arr =
[[ 98 124 187 101 115 144 106 161 148  37 151 121  82]
 [160 104 104 158 159 139 136  93 137 187 133 134 122]
 [158  58 193 159 193 195 111 106 200 105 197 135  23]
 [142  70 202 145 176 188 107 122 193  78 192 131  27]
 [167  76 145 166 183 170 125  92 171 158 168 136  71]
 [145  68 201 147 179 190 107 118 196  82 194 132  25]
 [159  58 192 161 193 196 111 105 200 108 197 135  24]
 [155 120  83 152 145 121 142  95 117 200 115 132 151]
 [163  94 118 161 168 149 133  92 149 179 145 135 105]
 [126  88 201 129 156 174 106 136 180  61 180 127  43]
 [ 65 170 166  69  65 103 109 188 106  16 111 112 137]
 [161  58 189 162 194 195 112 103 200 111 196 136  25]]
The first entry, reading row by row is 98
Read off the second entry from the end, reading row by row.
Answer: 136
The maximum -> 202
Read off the entry just left of the largest entry.
Answer: 70
Read off the fourth entry, reading row by row.
Answer: 101
The entry directly below 125 -> 107
Read off the third entry from the end, reading row by row.
Answer: 196
The last entry, reading row by row: 25
Read off the first entry of the smallest entry's row.
Answer: 65
The entry just left of the smallest entry -> 106
Read off the third entry on the diagonal from the top-right corner.
Answer: 197
Read off the largest entry in the last column.
Answer: 151
Read off the last entry of the largest entry's row.
Answer: 27
Read off the last entry of the smallest entry's row.
Answer: 137
The top-right entry -> 82
The entry directly above 27 -> 23
The fifth entry in reading order is 115
The bottom-left entry is 161
The entry directly below 148: 137
Read off the entry directly below the largest entry.
Answer: 145
Read off the entry just left of 125.
Answer: 170
Read off the second entry on the main diagonal.
Answer: 104
Read off the entry directly below 139.
Answer: 195
The 2nd entry, reading row by row is 124
The largest entry in the first column: 167
Read off the fourth-last entry, reading row by row.
Answer: 111
The largest entry in the last row: 200
The largest entry in the first row: 187
The entry just left of 147 is 201
The entry just right of the largest entry: 145

[[ 0.125 -0.287 -0.077  0.214  0.012 -0.028  0.209  0.200  0.040 -0.010]
 [ 0.032  0.107  0.114  0.154  0.056  0.056  0.058  0.015  0.074  0.019]
 [ 0.097 -0.094  0.002  0.136  0.043  0.028  0.132  0.128  0.059  0.035]
 [-0.042  0.032  0.010  0.023  0.033  0.115  0.081  0.040  0.074  0.079]
 [ 0.160 -0.009 -0.031 -0.133  0.110  0.105  0.102  0.205  0.063  0.204]
 [ 0.028  0.056  0.050  0.053  0.058  0.090  0.078  0.059  0.072  0.073]
 [ 0.079  0.034  0.055  0.083  0.066  0.063  0.086  0.082  0.069  0.062]
 [ 0.120  0.066  0.183 -0.014  0.092  0.159  0.140  0.089  0.094  0.028]
 [-0.049  0.029  0.011  0.020  0.034  0.119  0.083  0.037  0.075  0.079]
 [ 0.054  0.173  0.113  0.028  0.089  0.100  0.031  0.035  0.079  0.094]]
Indices start at 0.
The entry in row 0 and column 1: -0.287
What is the top-left entry?
Answer: 0.125
The top-right entry: -0.010
What is the entry directly below the smallest entry?
Answer: 0.107
What is the entry in row 2 and column 0?
Answer: 0.097
The bottom-right entry -> 0.094
The entry at row 0, column 2: -0.077
The entry directly above 0.097 is 0.032
The maximum is 0.214
The entry in row 1 and column 2: 0.114
The entry just right of 0.140 is 0.089
What is the bottom-left entry?
Answer: 0.054
The entry directly above 0.120 -> 0.079
What is the entry directly below 0.102?
Answer: 0.078
The entry just right of 0.029 -> 0.011
What is the entry directly below 0.092?
Answer: 0.034
What is the entry just right of 0.053?
Answer: 0.058
The entry just left of 0.209: -0.028
The entry directly above 0.100 -> 0.119
What is the entry directly below 0.119?
Answer: 0.100
What is the entry directly below 0.029?
Answer: 0.173
What is the entry just right of 0.015?
Answer: 0.074
What is the entry directly below 0.160?
Answer: 0.028
The entry directly below 0.033 is 0.110
The entry directly below 0.209: 0.058
What is the bottom entry of the column that holds the largest entry?
Answer: 0.028
What is the entry directly below 0.019?
Answer: 0.035

Read these off the matrix that follows. Indices start at 0.
1) Report the bottom entry of the column that holds the largest entry.
2) Report the entry in the top-right corner.
3) Report the entry in the top-left corner.
4) Report the smallest entry.
5) Report the entry directly below -11.
6) Report the entry in row 2 and column 0.
7) Report the entry directly below -21.
8) Report the entry at row 0, column 2.
array([[-21,  11,  -4,  -4],
       [ 42, -11,  39,   7],
       [ 14,  -7,   9, -14],
       [  8,   1,  -3,  18],
       [-30,   9, -15,  -9],
       [-16,   8,   7,  18]])
1) -16
2) -4
3) -21
4) -30
5) -7
6) 14
7) 42
8) -4
